In the data rows, 128 means zero.
Here are some points:
[104 120 114 131 144 110 144 120  93 132 130 155 119 107 127  73]
[114 114 114 104 145 170 127 171 159 149 123  94 161 173 112 163]
[140 112 151 101  78 103  98 135  88 155 151 171  81 112 148  34]
[129 119 104  94 113 122 135 119 111 123 112  81 151 116 116 152]
[126 174 154  92 136 116 171  70 173 141  95 133  69 136 143 144]
[129 131 117 138 156 163 160 179 141 159 166  87 146 167 130 105]
[ 94 117 117 161 193 181 169 167 194 145 131  69 147 191 113 205]
[ 97 144 143 133  62 170 152  48 154 122  65  84  87  98 175 216]
[149 100 134 142 144 119 172 104 133 133 128  97 138 105 123 104]
[ 40 120 110  87  84 144 147 214 128  86 126  95 199  98 140  68]
[139 115 130 124 112  96  46 121  92 122 115 162  89  98 177  78]
[163 152 157  95 120 143 129  97 139 128 109 128 133 128 133 115]
[186 172 143 170  93 140 131  59 159 133  86 165  51 106 165 155]
[153 153 144 112 108 138  72 126 114 113  91 124  94  89 148 174]
[135 143 136 122  89 108 129 162 130 113 145 185 103  84 121  71]
[150 158 123 144 121 138 154 101 138 136 131 103 133 169 149 161]
[132 145 171 129 122 108 133  84 134 115  87 136  99 114 152 121]
[163 130 121 112 120 109  85  94 107  98 112 166  96 122 132 135]
[133 131 113  93  95 165 120 162 125 165 150 123 167 149 101  69]
[194 114 150 107  53 126  44 141  97 107 137 202 103  71 165  90]
[168 145 203 130 103 101  97  28 147 175  94  90  95 129 169 136]
[ 82 108  66 134 112 175 106 209 175 111 145 131 184  94 117 122]
[138 139 167 101 179 150 143  22  65 129  57 110  94 173 120 153]
[151 155 146 116 117  87 149 109 146 105 113 159  36  68 166 157]
[ 73 118 116 100 148  90 123 135 116 132 146 107 219 208  71 100]
[184 154 135 152  97 163 139  86 147 181 113 113 126 130 149 125]
[153  70 119 127 129 145  31 242  95 154 176 152 203 126 136  38]
[171  92  86 187 124 133 119 154 163 158 142 119  80  78 190 151]
[101 120 124 132  92 156 104 116 135 125 123 120 100 124 159 156]
[132 106 102 130 107  99  86 200 107  93 130 168  94  57 144  99]
[145 171 148 145 142  99 162  29 119 131 112 108  82 138 118 197]
[173  80 153 127  68 178  35 169 103 176 156 154 112 128 123  76]
[128 153 146 102 132 161 166  50 125 121 101  94 110 110 147 165]
[127 172 110 155 142 109 160 121 151 128 112 116 119 146 131 109]
[146 165 172  83  72 130  97  63  84  75  60 157  63  40 127 116]
[194 137 138 137 127 179  90 109 128 126  93 124  88 104 176 183]
[ 98  95 102 136 144  72 142 192 123 176 196 126 153 120 133  65]
[150 151 150 150 137 108 143  31 145 150  96 122  67 127 146 184]
[107 161 111 130 116 100 166 124  93 122 141 124 153 171 131 127]
[153 189 145 126 148 105 161  40 132 146 111 121  94 133 135 174]
[179 159 157 172 158 119 124  48 167 151  98 139  97 128 139 178]
[136 141 162  87  71 165 126  65 112 129  97 118  92  87 100 133]
[126 164 110 143 161 168 142 132 178 105 104 125 135 154 136 181]
[128  99 108  79 137 128  65 204  64  81 147 161 173 107  98  80]
[166 160 131 140 108 138 135  60 171 117  91 158  82 131 132 209]
[130 144  80 150 123 127 176 175 182 101 108  92 123 110 154 159]
[107 117  93 112 118 140 110 199 144 116 127 131 135 107  97 105]
[108 124 146 111 123 123 126 115 114 124 137 101 165 147 117 152]
[ 90 118 111  94  74  95 108 193  61  68 185 234 158  91  88  37]
[173 184 128 142  59 128 158  54 165 141  79 152  73  87 137 162]
[196 144 136 154 155 134 146  91 150 127 125 135  94 112 120 148]
[101 115 108 114  89  99  96 182 125 133 139 149 145  66 169 102]
[131 129 162 139  83  96  92 125 112 162 106 135 119 131 148  59]
[ 33 121 106 113 115  97 122 218  91  56 137 136 164 111 121  54]
[127 105 143 160 145 116 149  52 153 132  68 122 108 131 125 119]
[132 106  94 193 165  78 175 123 131 153 156 103 114 168 121 148]
[143 132  98 109 142 112 144 135 128 112 141 150 119 109 117 118]
[ 57 103  66 149  64 140 129 205 177 130 142 125 174 117 159 120]
[123 166 138 132 151 137 174  71 195  85  69  96 106 141 157 210]
[ 79  81  68 141 205 126 147 255 139 102 194 101 171 150  78  90]
[150 119 144  91  96 117 114 125 109 120 104 149 144  91  85 106]
[147 131 116 116 161 146 173  94 139 118 125  96 109 127 113 147]
[128 108 108 137 180 143 156 162 141 112 168 111 161 164 111 127]
[ 89 110 130 100 143 152 122 174  75  72 144 128 182 122 149  76]
[168 144 133 160 120 145 166  76 129 187 154 105 157 142 118 130]
[109 140 187 123 146 130 104 168  80 106 138 132 159 170 116  54]
[ 54  24  61 156 255 149 127 255 107 152 237  84 255 250  66   0]
[151 113 169 158 149 115  91  99  99 106 123 140  98 118 141 147]
[ 97 119 168 144 122  85 111 116 135 110  90 127  97 102 185 142]
[ 78 149 131 139  96 113 132 133 156 100 100 150 130  99 152 163]
[157 129 165 111 156 131  76  78  62 111 148 159 134 185  84 161]
[116 125 171 134 169 147 112 137 168 120 126  73 151 180 114 173]
[162 128 154 166 165 165 117 141 198 114  89  92 107 157 130 172]
[170 158 147 144 117 142 110 106 110 140 120 178  82 133 122 116]
[147 126 119 105 135 103 130  42 112 145 103 145 100 157 121 160]
[111 110 143 135 179  85 118 154  57 152 229 139 193 172  52  81]
[ 74 101 100 116 115 172 149 152 129 110 100  78 168 123 143 157]
[150 150 150 142 114 137 108 123 159 109 103 145 131 128 142 184]
[ 99 117 130 133 109 116 158 108 178 138  81  83 145 118 146 155]
[ 48  94 116 128 113 102 147 208  94 119 164 131 172 113 108  52]
[ 53 150 156  82 138  79 126 140  56  75 141 170 172 115 114  67]
[132 136 118  88 107  95 108 122  80 141 119 156 137 125 144  49]
[146 162 122 120 118 125 147 121 107 171 167 135 155 130 116  50]
[166 110 127 165 154  92 139 133 113 115 174 158 139 162 119 142]
[165 183 123 182 156 155 178  84 178 124 117 139 110 159 158 167]
[111 100 177 131 121 131  99 159 133 144 145 119 156 134 124 105]
[108 101 113 133 125 106 123 151 141 142 124 130 142 123 126  90]
[105 130 158  74 117 132  91 142 126 108  92  79 143 116 154 154]
Here are 24 more points, each followed by its number:
[ 69  91 117 122  86  78 134 126 100 178 130 127 145 135 141  57] 0
[121 151 121 125 131 141 171  53 134 135  80  78 123 178 125 211] 1
[105 107 143 122 115 138  82 204 142 113 181 138 165 144  77  85] 2
[131 139 121 143 115 148 175  88 173 115 116 130 165 118 145 132] 3
[148 122  74 149 128 214 115 184 135 204 185  83 162 156 106 156] 4
[164 154 139  80 104 125  83  61  86 115  92 133 124  41 131  97] 5
[202 164 137 152 139 175 101  95 143 136 115 127  90 131 153 176] 6
[ 64  35 104 121 255 113 114 201 110 120 207  93 187 206  96  86] 7
[164 144 115 152 106 115 143 111 131 110 154 145 135  83 168 139] 8
[156 161 143 129 140 134 161  70 156 134 102 104 105 122 105 188] 9
[141 151 110 160 145 139 165  81 157 120  80 142  60  96 167 187] 10
[138 144 111 159 145 120 159  98 162 122 114 113  94 119 147 193] 11
[170 126 116 120  86 145 112 138 122 104 114 180  94  91 137 128] 12
[ 91  61  73 176 165  83 138 233  77 148 216 136 186 178  82  48] 13
[ 72 103 121 121 175  63 124 205  77 140 161 133 163 121 118   6] 14
[124 114 140 158 134 148 101 167 141 170 173 111 137 159 112  84] 15
[147 126 128 166 140  73 146 130 120  77 158 141 122 112 152 123] 16
[100  84 100 166 147  93 164 123 159 139 113 108 141 101 130 150] 17
[126 113 125 152 109 152 137 142 153 152 145 113 147 202 114 129] 18
[107 124 117 161 191 143 199 198 171 157 191  85 217 200  94 101] 19
[ 91  95 104 159 151  93 126 154 111 124 194 146 133 138 120 127] 20
[ 96  98 148  86 155  88 125 104  67 113 112 142 102 120 116 134] 21
[140 128 156 102 129 125 111 104  72 166 135 112 142 139 117  83] 22
[205 161 113 132 103 144 143 112 175  90 127 188  85  95 110 158] 23
Which of these numbered points is nearest to each point below, looking only along the 5 directions in which the first points spread most? Its number follows each.
[ 78  79 141 214 201 111 121 188 150 157 208  92 176 190 147  92] > 19
[ 58 153 128  52 177 130 146 118 116  81  95 122 163 138 110 110] > 21
[105  88 110 167 179 148 112 190 125 133 191 113 171 235  77  86] > 7
[166 137 103 128 139 194 157 129 132 181 169  91 157 179  74 163] > 18
[135 134 105 167 127 125 154 172 155 136 138 114 136 122 149 108] > 17
[145 139 145 126  55 123  96 156 101 142 124 194 112  60 173  84] > 12
[ 67  44  90 157 176  98 158 199 121 180 237 139 172 161  51  61] > 13
[ 73 142 141  94  92 116  85 182 131  96 139 194 152 121  90  58] > 0
[161 137 164 138 154 134 169  51 107 153 119  96  85 146 175 176] > 9
[135  92 128 113 148 196 128 172 171 121 117  38 168 179  96 214] > 4
[144 139 123 112 160 112  82 118  84  94 132 168 116 161  79 143] > 22
[152 177 143 144  73 145 162  72 180 136  71 114  99  83 172 177] > 10
[162 111 150 132  89 205  97  86 146 128  83 115  81 130 140 195] > 6
[ 80  81  72 111 160 108 124 179  76 106 134 128 201 147  76  23] > 14
[ 79 124 153  96 100  59 106 187 107  43 137 146 161  84 117  25] > 0
[153 137  99 144 134 131 125 113 113 117 121 148  90  86 132 130] > 8
[ 85 107  88 112 177 170 119 207 152 131 159  75 174 178 126 160] > 4
[112 132 104 184 127 117 166 102 205 117 127  84  81 146 154 219] > 11
[122 162 143  98 181 110 126  74 158 123  88  66 118 159 146 205] > 1
[ 90 112 138 136 107 123 115 101 137 162 127 136  93 127 166 106] > 8
[139 136 153 101 112 114  95 130  68 169 139 118 173 149 131  40] > 22
[134 121 161 126  86 102 103 159 139 131 118 145 104  78 175 113] > 12
[113  93 158 144 167 123 186  79 102 143 168 129 112 156 139  96] > 16
[ 80 122 125 129 141 120 171 162 143 152 145  94 168 168  87  72] > 20
[108  91 104 146 158 126 110 159 153 193 162 132 120 192 108  77] > 15
[138 140 160 128 122 109  96 101  86 143 119 123 113 119  91 110] > 22
[137 137 116 160 136 121 149 120 147 117 133 156 150 122 137 119] > 16
[133  95 115 102 164 144  97 124  75 153 165 171 145 160 100 103] > 22
[140 138 128 123 132 118 119 144 128 148 144 153 118 123 156  78] > 16
[ 82 103 105 108 141 118 149 165  45 155 155  79 195 153  57  17] > 14
[107  40  75 165 209 155 119 255 190 142 229 103 182 161 132  98] > 19
[ 55  58  52 134 205 108 172 246 136 142 194  68 227 172 103  93] > 7
[ 80 107 133  66 118  97  88 250  24  77 182 154 236 147  76  14] > 14
[129  93 103 142 168 141 129 180 106 188 185 111 172 182  92  76] > 15
[171 159 120 148  94  99 100 113 111 177 125 127 134 139 128 140] > 8
[154 109 142  98 124 208 110 161 153 158 116 107 158 199  55  59] > 15
[163 131 166 123  96 159  72  81  70 120 123 199 148 155 138  87] > 22
[120 170 171 143 149 100 154   0 109 148 117 127  85 127 136 147] > 9
[113  96 106 155 165 134 135 176 141 117 148 159 139 150 121 123] > 20
[139  91 103 168 171  63 128 200 103 191 237 113 185 172 108  42] > 13
[140 141 118 152  66 123 109 125  98 137 125 174 111  64 143  98] > 12
[112  97 147 127 166 182 118 144 141  94 124 119 177 170 126 141] > 18
[119 150 136 113 127 141 155  85 138 140 104 118 135 133 119 116] > 3
[ 97 117 121 165 125 158 128 146 161  94 134 114 178 170 135 129] > 18
[116 175 132 130 127 129 159 138 165 110 115 115  93 104 163 139] > 3
[153 103 121 124 141  94 118 100 110 104 108 155  80 102 104 166] > 8
[131 124 150 105 138 113  79 128  90 132 143 155 104 124 131 104] > 22
[151 159 129  73  53 129 132  43  90 144 117 175  69  62 109 131] > 5
[122 110 122 103 110 105 169 102 140 129 154 105 108  73 136 100] > 16
[153 177 128 106 110 110 180  97 151  65 151 157 119 115 127 170] > 3
[119 134 158  58 135 106 103  66  83  81  63 147  81  83 163 119] > 5
[184 156 122 131  81 106 127  83 158 131 166 182  98  95 118 103] > 8
[155 127  79 122 118 145  92 134 102 139 126 178 115  86 127 130] > 12
[144 110 126 175 166 114 105  88 157 138 121  78  98 116 178 203] > 11
[136 137 116  82 123 139 133  53 140 155 110 143  67 119 112 183] > 9
[135  97 135 128 130 122  85 213  97 155 167 158 178 153  83  38] > 2
[ 54 101 108 168 137 125 162 148 155 109 120  84 155 127 152 152] > 17
[119 115 183 138 123 135 108 138 118 167 147 139 122 157 121 122] > 22
[144  66  81 195 161  96 130 199  88 161 208 145 161 171  93  37] > 13
[107 142  69 162 127 155 153 197 207 132 153  93 158 181 104 161] > 4
[145  97 138 165 147 170 149 160 156 131 130 114 161 179  86 114] > 18
[159 142 105 159 177 168 154  84 155 131 150 116 165 180 103 171] > 18
[120 153 140  96 150 189 150  82 158 115  66  52 131 142 136 186] > 1
[113 150 114 171 133 146 163  79 162 107  90 136 119 125 152 225] > 11
[145  86 146 138 152 114 100 150  97 110 161 143 121 145 100 133] > 15
[111 172 171 138 178 117 166  38 165 117  98  99 119 145 144 190] > 1
[153 168 168 111 129  83 162  49  59 149 112 124  86 130 121 131] > 21
